(in the rows, 128 means zero)
Each named move below is a turn or a mirror, shown by a few rows before and after it. Which moves, in which order, take the first row of each later pair to the second? The first pair is answered.
Y (before => after):
[137 122 125 109 122 133  82 140 138  99] => [107 123 156 151 108 115 106  97 114 142]
[118 151 121 132 167 123 155 116 155  88] => [109 149 129 141 160 114 163 104 146 106]
[ 61 106 146 179 156  84 116 180 138 158] => [ 82 106 124 144 160 101  93 214 163 123]
[145  77 112 101 100 124  86 178 126 142] => [116  72 140 139  92 109 117 136  96 178]
H (before => after):
[156 157 109 110 147 134 118 104 149  90] => [ 96 151 137 161 163 101 131 110 146 126]
[ 49  90 173 170  98 114 134 175 101 208] => [178  78 123  65  47 180 114 180  99 148]
[127 145 128 162 141 122 129 129 111  96] => [120 124 139 164 126 114 128 150 102 120]
[122  97 176 145  97  93 129 143  84 169] => [194 107 140  91  85 129 118 130  92 120]
U (before => after):
[ 99 152 125 171 172 110 120 126 148 139] => [ 96 141 138 175 152 109 128 126 127 161]
[161 125 120 121  74 148 132  93 100 110] => [165 134 112 116  92 157 132  91 120  89]
[ 97 153 140 179 147 105 113 124 175 145] => [ 98 144 150 180 133 106 119 121 167 163]
[124 167 113 137 187 134 112  86 143  68] => [116 109 172 165 106 121 137  85  78 175]
E (before => after):
[ 67 126 119 144 177  80 113 187 176 122] => [ 71 118 121 143 166  77 104 195 169 134]
[ 66  98 159 149 152  92 104 197 124 181] => [ 54 118 159 173 166  84 122 151 122 174]
[106 102 126 124 102 125  96 209 126 130] => [ 86 101 147 156  93 113 116 176 102 160]
[114 164 116 147 182 109  94 136 179  79] => [131 137 114 120 161 116  76 190 180  87]
X (before => after):
[177 143 115  92 117 145 120 119 128 102] => [143 133 154 136  99 124 149  92  94 159]
[131 118 156 143  90 142 159 161  76 176] => [103 122 139 141 127 135 134 217 114 152]
[138 163 118 134 135 134 141  73 138  87] => [110 155 137 161 135 123 148  71 128 114]
Now pairs of rows:
(2 to 3 moves a pair)
[150  95 136 103  91 125 107 191 103 141] => [157 138 101  97 147 135  99 163 147  69]  X Y U
[ 58 142 139 198 170  88 123 136 143 123] => [104 174 110 168 188 114 127  89 160  66]  X Y E
[171 149 115  95 126 137 144  62 124 103] => [ 90 113 134 125 161  96 108 193 152 143]  H H X
[105 146 140 162 130 117 158  66 115 146] => [136 121 104  97 134 137 106 189 156 110]  U H Y
[ 96  82 189 151 115 113 132 132  98 172] => [ 70 124 160 155 183 106 119 134 154 109]  E X Y
[131 112 133 142 132  93 189  50  95 161] => [ 82 102 142 162 156  75 178  99 109 177]  U H
[ 69 123 131 162 166 106 124 164 154 130] => [127 148 134 152 131 131 159  49 116 120]  X X H
[145 124 102  67 132 157 100 195 139  87] => [155 101 151  95  66 148 140 123  69 164]  Y H
[107  96 145 153 102 113 138 116 103 175] => [ 97 128 102 131 167 118 108 156 167 103]  U E H
[107 116 110 122 192  91 102 214 157 104] => [ 68 134 134 183 204  67 144 133 135 127]  Y E
[202 112 128  91  53 154 153  81  80 166] => [187 149 118 110  89 154 168  24  98 129]  E E
[127  66 191 150  69 115 133 156 122 173] => [ 71 122 160 186 164  90 129 147 186 108]  U H Y
[102 105 139 143 125 114 130 167 127 152] => [146 132 127 128 120 140 146  82 111 119]  H H X
[147 154  87 150 178 112 146  88 174  55] => [134 131 133 184 130  98 182  41 115 128]  U E
[ 97 137 166 177 110  87 164  73  97 170] => [133 172  89 113 179 118 115 135 179  57]  U E
[ 95 106 148 153 114 106 128 130 108 167] => [ 78 124 138 163 149 100 126 127 134 141]  X Y E
[161 126 137 139 103 140 144  79 104 138] => [116 101 147 154 113 117 130 156 117 170]  X E H
[ 86 152 137 154 176 102 123 140 145 110] => [109 149 121 133 174 114 114 158 156  87]  U E Y
[146 148  82  99 140 150 105 134 159  93] => [149 107 109  95  94 150 104 171 126 146]  E U
[119 181  92 118 159 144 117 129 182  43] => [ 98 190 108 144 160 135 133  90 171  57]  Y E
[203 115 123  99  76 143 154 117  91 125] => [174  92 118  94  96 129 120 211 123 131]  X Y U
[ 96 144 137 178 146 115 150 176 149 195] => [107 183 123 187 170 122 168 105 154 156]  X Y E
[ 92  96 146 144 134 100 110 195 132 165] => [136 129 154 157 107 119 153  57  89 159]  U X Y
[ 70 137 133 167 102 126 160  88 133 208] => [ 80 102 123 131  92 133 124 181 149 217]  H X
